0: [119  70 164  99 152 122  87 150 132 110 129 154 126  94 158  94]
1: [132  51 130 162 151 115  94 120 113  95 115 130 137 144 130 132]
2: [117 109  89 120 128 167 125 131 122 135 126  93 119 136 127 133]
3: [111 143 131 107 129 112  99 129 160 111 131 154 123 108 137 100]
4: [120  92  80 147 132 170 134 128 144 134 116  61 110 149 127 139]
5: [129 131 142 138 127 160 106 119 148 108 123 121 152 114 137 150]
6: [156 102 165 106 147 124 124 134  78 118 133 148 138 105 143 147]
7: [171 161 146 143 129 119 154 129  81 135 148 109 148 121 129 151]
8: [137 132 149 127 121 122 143 138  99 108 123 132 171 138 153 145]
9: [108 104 111 130 128 147  89 159 161 119 131 131  98 105 150 124]
10: [ 64 138 129 128 116 133 119 114 145 133 114 156 120 136 102 120]
11: [129 163 105 143 120 146 128 119 121 153 144 106 116 144 122 132]
12: [115 133 127 131 125 177  79 130 141 114 154 130 129  76 153 161]
13: [173 118 107 123 138 111 133 123 134 115  85 122 136 168 141 140]
14: [140 134 134 160  93 149 174 116 136 141 120 105 160 152 114 104]
15: [131  84 155 111 127 128  98 134 181 116 135 149 134 106 127 104]
16: [145 100 157 132 109 110  97 119 166 122 149 171 127 103 104 121]
17: [108 111  68 123 163 132 114 135 133 143 103  49 122 165 131 142]
18: [ 94 148 160 142  98 147  90 131  99  87 146 140 193 103 167 130]
19: [140 138 118  86 123 138 124 148 117 126 148 151  81  90 148 132]
20: [164 107 123  84 170  99 105 153 137 120 105 125 114 136 174 133]
21: [121 122  86 125 131 160 131 129 123 141 125  83 112 143 124 128]
22: [ 97 137 130 123 134 105 133 150 123 140 126 122 122 138 125 117]
23: [ 93 188 123 137 143  97 163 117 128 146 105 140 136 159 113 147]
24: [115 129 112 125 152 141  99 140 136 130 148 104  85  92 128 122]
25: [ 97 104 154 164 140  94  81  83 142 119 113 172 143 136  99 112]
26: [110 120 125 155 130 151 152 125 144 127 119 110 141 137 124 131]
27: [115 125 132  89 170  79 142 161 144 153 119  89 112 143 123  86]
28: [ 99 192 117 138 135  95 172 129 129 148 107 144 128 164 108 150]
29: [108 102 168 143 123 141 114 103 123 104 110 143 180 123 129 125]
30: [132 110 119 152 123 129 125 140 175 139 138 137  79 121 114 111]
31: [131  93 172  99 167  92  92 130 170 126 139 138 131  91 125 112]
32: [172 113 109 122 118 123 114 140 180 139 135 114  96 119 132 127]
33: [137 145 166 126 126 136 162 122  83 123 141 123 161 106 123 135]
34: [106 108 123 133 109 170 100 120 155  97 139 127 137  99 140 135]
35: [139 104 153 123 113 151  76 120  93  93 137 142 171 103 159 147]
36: [153 186 139  92 138  98 145 127 121 150 139 130 115 122 117 181]
37: [155  85 126 144 107 135 102 118 141  97 125  98 152 143 135 133]
38: [108 146 129 138 126 126 133 135 122 137 144 126 106 121 109 119]
39: [116 126 109 124 154 141 102 140 129 126 151 103  89  95 137 133]
40: [125 111 116 123 114 161  98 119 118 125 126 174  92 117 137 146]
41: [135  85 128 166 118 158  96 121 158 108 141  93 146 109 141 126]
42: [125 166  75  93 107 154 106 146 123 132 121 130  79 127 149 157]
43: [128  97  99 113 128 129 121 123 129 129 114 141  95 151 123 120]
44: [117 175 139 126 112 114 143 120 126 135 134 153 145 124 120 112]
45: [130 106 133 169 118  99 146 108  86 123 130 110 146 163  93 108]
46: [140  84 129 159 137 107 119 118  79 107  97 111 163 171 128 140]
47: [151  60 123 146 130 129  87  98 123 111 128 128 137 135 119 116]
48: [132 103  96 111 165 116 112 153 158 141 127  91  85 127 136 130]
49: [131 141  68 125 102 179 108 157 147 131 128 125  67 120 167 141]
50: [107 160 126 143 110 163 109 122 116 124 121 123 151 138 136 120]
51: [142  92 157 136 114 112 111 119 148 110 131 126 167 129 122 113]
52: [176  94 116 112 147 132 109 175 180 135 135  68  99 104 163 109]
53: [134 143 134 154 148 136 161 117 143 139 102 108 153 144 122 154]
54: [103 173 102 144  64 166 132 156 147 115 131 143 116 130 146 119]
55: [102 160  72 141 116 168 101 164 171 137 149  85  73 107 143 112]
56: [114 109  85 118 125 168 127 130 111 136 125  91 113 137 128 141]
57: [173  93 135 118 106 109 123  98 136 109 127 173 129 137 106 108]
58: [137 105 113 127 155 127 160 134 142 137 106  88 130 154 131 116]
59: [143  19 190 108 131 116  76 127 165 109 122 127 167 108 122  63]
60: [178 139 121 125 119 146 123 142 160 125 139 103 137 109 158 132]
61: [128 188  96 174  98 158 160 115 127 147 125 114 139 157 112 161]
62: [139 148 159 128 124 111 126 136  82 121 145 140 155 113 142 153]
63: [144  44 160 139 136 133 126  95 107 101 125 134 161 123 112 141]
64: [133 109 165 145 128 107 157 103  73 128 143 143 148 133  93 112]
65: [158 125 144 125 110 120 123 108  86 101 107 156 174 152 147 144]
66: [119  80 145 147 147 123 128 140 155 131 125 125 117 115 111 117]
67: [ 90 154 136 128 117 129 124 113 101 128 146 168 117 106 118 124]
68: [137 116  91 123 119 115  99 140 158 126 103 106 124 155 145 127]
69: [144  84 147 136 117 108 108 117 148 112 128 119 160 137 120 111]
70: [153 159 119 101  96 117 159 104  67 115 109 181 135 176 127 147]
71: [106 106 118 123 193 107 121 131 135 167 112 131  80 122 108 136]
72: [ 89 117 150 134 132 120 104 126 143 139 114 128 159 117 109 118]
73: [ 96 112 126 111 139  78 181 126 111 166 119 153  89 157  66  82]
74: [159 140 138 107 137 111  96 119 116 124 153 145 118  88 134 167]

[144 143 111 103 155 125 125 153 106 129 135 100 109 120 161 140] 39
[127 118  94 110 135 126 126 125 125 129 110 133  94 146 128 128] 43
[132  91 114  97 123 104 112 126 115 108 108 143 127 142 130 122] 43
[158 123 172 165 108 116 175 110 124 120 128 112 201 153 120 105] 14
[126  99 115 121 194 109 117 135 141 144 132  61 125 104 117 170] 48
[123 101 101 120 120 163  84 128 136 134 126 162  75 112 138 138] 40
[ 98  99 111 125 138 130 130 130 122 140 118 138 107 135 120 130] 43
[ 88 165 135 130 113 123  96 105 103 127 146 171 113 110 111  93] 67
[127  67 138 160 122 132 162 114 104 122 115 135 146 154 102 117] 45
[159  93 126 139 110 137 100 125 149 108 125  98 134 136 131 133] 37
[137 143 165 128 135 136 162 122  91 127 140 122 154 107 123 135] 33
[109 156 123 143 129 119 135 132 110 148 139 124 103 132 104 125] 38
[128 157  71  95 113 156  92 151 129 136 129 120  76 122 146 161] 42
[118 121 167 109 129 116 119 114 121 106 122 151 156 123 127 126] 29
[133 146 113 166 118  95 141  99 132 140 109 108 155 190  99 121] 45
[125 128 115 135 114 195 106 146 120 104 140 118 119  88 171 146] 12
[142 157 110 135 127 133 129 115 110 150 135 111 118 147 119 130] 11
[114 108 107 107 138 122  97 127 128 107  89 117 132 175 142 129] 68
[138 138 135 166 106 149 174 114 126 142 120 104 157 152 108 106] 14
[173 149 132 137  73 129 139 110 103 115 128 148 153 161 132 132] 65
[120 107 140 124 146  98 137 135 132 144 121 113 134 145 120  90] 22
[139 130 102 105 153 143 129 160 138 130 120  93  92 126 159 128] 48
[156 109 103 125 116 147  85 165 161 112 144 108 103  97 164 129] 9
[100 156 128 130 107 122  98 107 107 129 147 176 107 107 110  97] 67
[131 139  69 123 106 174 106 157 151 131 127 124  66 121 164 133] 49
[131 121 159 120 119 145 145 155 172 129 129 136 147 108 143  89] 15
[154  69 127  89 128 131 103 144 170 147 116 155  90 115 130  84] 15
[119 168 139 111  95 104 159 121 101 153 136 140 141 161 105  87] 44
[130 137 120 127 127 148  99 151 139  89 109 126 140 125 180 148] 5
[167 136 124 115  96 119 112 145 150 116 145 138 129 115 158 132] 60
[141 194 109 122 117  98 198 152 144 171 113 132 111 175 118 103] 28
[135  92 121 161 116 159  99 126 154 109 141  92 137 110 144 124] 41
[184  87 118  98 158 112 137 131 110 133  88 115 136 156 142 160] 13
[126 110 111 160 123 101 143  76  86 118 100 146 147 184  91 123] 45
[137 138 136 163 103 123 165 117 154 121 127 116 170 147 115 134] 14
[111 170 153 146 138 120 126  97 113 127 126 150 152 131 118 145] 44
[137 150 177  80 113 127 155 151 114 134 180 170 104  67 138 121] 19
[154  99 134 163 120 137 143  79  86  97 122 153 155 148 124 150] 65
[116  69 160 137 143 125  69 146 189 113 119 131 143  99 144  79] 15
[139 106 142 186 117 108 146  94 146 121 125 142 139 148  88 112] 45
[108 123 142 123 126 112 134 136 104 121 133 120 144 138 121  91] 22
[133 139 121 125 114 177 122 132 133 109 129  91 158 117 150 149] 5
[ 69 147 117 128 114 138 113 121 160 136 128 156  99 126 107 116] 10
[112 188  94 182  96 158 161 112 117 148 125 112 139 166 111 169] 61
[153  82 117 143 106 139  86 122 156  97 125  93 151 136 138 134] 37
[128 113 161 113 147 104 148 116  83 138 144 148 118 119 110 115] 64
[125  87 171 108 164  98 100 119 171 128 137 149 130  92 115 104] 31
[127 138 107  96 153  79  88 128 127 167 129 130  78 132 109 118] 71
[113 189 101 171 100 153 164 106 118 146 116 118 139 166 107 160] 61
[172 108 130 121 153 133 131 127 125 118 119 111 139 134 150 175] 13
[137 106 127  94 125 118 123 134  96 123 117 169  90 145 135  86] 43
[136  91  87 115 178 114 107 153 160 143 121  75  83 123 139 137] 48
[ 79 130 134 149  98 142 126 140 123 141 160 125 116 107 106 117] 38
[156 116 170  97 141  81 140 136  88 105 125 111 177 150 146  98] 8
[118 158 113 134 144 124 136 127 138 125 100 117 145 158 153 153] 53
[131  93 196 164 112 122 129 100 125 105 115 139 223 130 109 126] 29
[137 118 156 152 117 140 108  99  85  84 119 152 187 141 160 148] 65
[127 178 182  95 126  96 151 139 111 148 142 169 135 115 127  85] 44
[109 125 166 115 125 117 123 107 114 112 127 155 161 119 124 124] 29
[137 184 123 124 143 125 136 119 119 159 144 102 129 121 119 134] 11
[181 149 130 121 114 140 128 133 155 130 135 115 140 112 151 122] 60
[130 108 131 128 116 146 115 100  88 120 135 163 122 135 115 145] 40
[118 169 155 126 111 124 152 106 116 149 140 149 144 118  96 110] 44
[ 87 109 109 156 139 100 123 106 158 168 102 169  96 166  76 111] 10
[159 153 105  97 126 129 122 149 114 117 125 146  93 122 173 138] 19
[ 83 127 112 154 136 101 128 108 153 164  99 171  99 161  82 117] 10
[141 132 151 124 117 126 138 139 104 115 120 135 162 135 152 144] 8
[151  96 154  79 158 123 143 156  93 109 133 105 146 116 160 125] 6
[113 121 171 136 112 122 126  89 114 107 142 166 168 120 102 117] 29
[114 134 113 153 129 151 162 133 148 126 117 105 131 139 129 136] 26
[ 85 122 140 132 138 127  94 129 152 149 119 122 143 119 104 121] 72
[ 88 141 107 122 145 123 133 129 110 119 104 123 127 159 134 134] 22
[135 100 126 163 121  97 142 107  79 126 129 107 142 166  96 109] 45
[184 143 118 125 106 154 127 132 158 124 133 109 132 114 153 135] 60
[ 89 140 136 168 108 158 140 119 153 115 136 133 142 119 115 139] 26
[116 170 154 126 109 115 140 114 124 150 139 148 138 111  99 108] 44
[120 156 127 109 112 149  83 142 155 103 139 147 119  99 171 154] 12
[118 148 128 110 144 101  82 110 132 150 140 146 101 115 109  90] 3
[144  55 176 134 134  83  86 105 154 106 139 168 146 108  97 144] 16
[150 125 171  99 141  85 143 137  82 105 126 112 177 151 145  95] 8
[123 119  68 119 120 128 114 147 165 149 101 103  96 163 133 100] 68
[173  99 138 111 121 102 128 105 130 109 132 167 121 135 112 108] 57
[136 149 158 124 127 109 137 132  84 120 142 139 151 118 132 152] 62
[102 179 101 157  68 169 140 146 141 116 126 144 126 136 142 117] 54
[113  77 166 102 157 123  85 144 134 113 128 143 136  89 152 106] 0
[107  78 134 136 142 126 122 127 150 139 129 143  93 112 100  99] 66
[120 160  84 142 117 128 129 121 125 135 134  83 119 149 103 148] 11
[113 163 158 137 102 120 168 139 114 107 119 141 180 139 132 139] 8
[162 138 120 113 102 122 125 146 143 113 138 142 129 126 157 140] 60
[155 137 131 110 136 108  98 115 121 128 156 136 116  95 122 161] 74
[ 87 157 161 123 116 104 149 133 133 129 131 152 151 116 102 116] 44
[147 140 152 162  80 150 163 134 136 109 125 148 165 138 135 118] 14
[119 152 150 138 107  93 142 135 133 126 114 157 144 149 120 101] 44
[130 136 147 135 113 125 130 105 116 127 124 149 151 130 113 110] 44
[149  59 126 152 133 127  83 103 126 110 133 133 142 125 122 109] 47
[ 94 134 121 126 140 110 131 140 123 144 129 114 118 139 116 121] 22
[113  84 151 106 150 124  88 143 133 121 128 142 131 101 146 101] 0
[106 103 119 127 192  98 120 130 130 160 115 128  88 126 110 141] 71
[147  49 159 142 133 134 126  93 117  98 130 130 170 116 114 138] 63
[152  98 101 128 117 146  85 161 157 108 138 104 101 100 158 122] 9
[159  85 126 142 111 134 103 126 143 105 123  91 149 145 137 127] 37
[171  95 147 100 128  99 123 107 135 113 128 167 124 131 113  95] 57
[124 125 127  82 172  76 143 166 141 163 118  90  96 147 128  85] 27
[ 63 110 125 157 145 145 152  90 122 156 113 134 116 152  76 123] 10
[118 142 152 136 112 116 119 121 132 129 115 166 148 139 132 116] 44
[134 147 151 135 128 155 135 129 157 132 132 131 152  92 144 133] 5
[128 151 157 148 126 141 130 132 153 143 151 103 143  80 122 145] 5
[119 106  82 116 166 135 121 141 134 141 111  51 128 158 135 150] 17
[135 167  80  91 147 167  97 147 120 108 144  98  90  95 188 178] 42
[149 145  77 119 123 154 118 125 109 143 132 120  80 132 146 152] 42
[179 107 118 103 145 130 112 175 177 135 133  76  97 106 165 112] 52
[116 129 163 117 143 106 110 142 141 130 139 157 124 101 134 105] 3
[124 118 138 119 145  97 139 131 119 135 119 115 143 142 124  99] 22
[ 87 166  87 142 125 148  96 132 156 131 111 119 124 140 139 130] 50
[183  95 111 100 163 114 139 133 115 137  89 104 137 157 144 157] 13
[160  60 174 116 166 115  79 122 152 117 147  77 154  85 126 114] 31
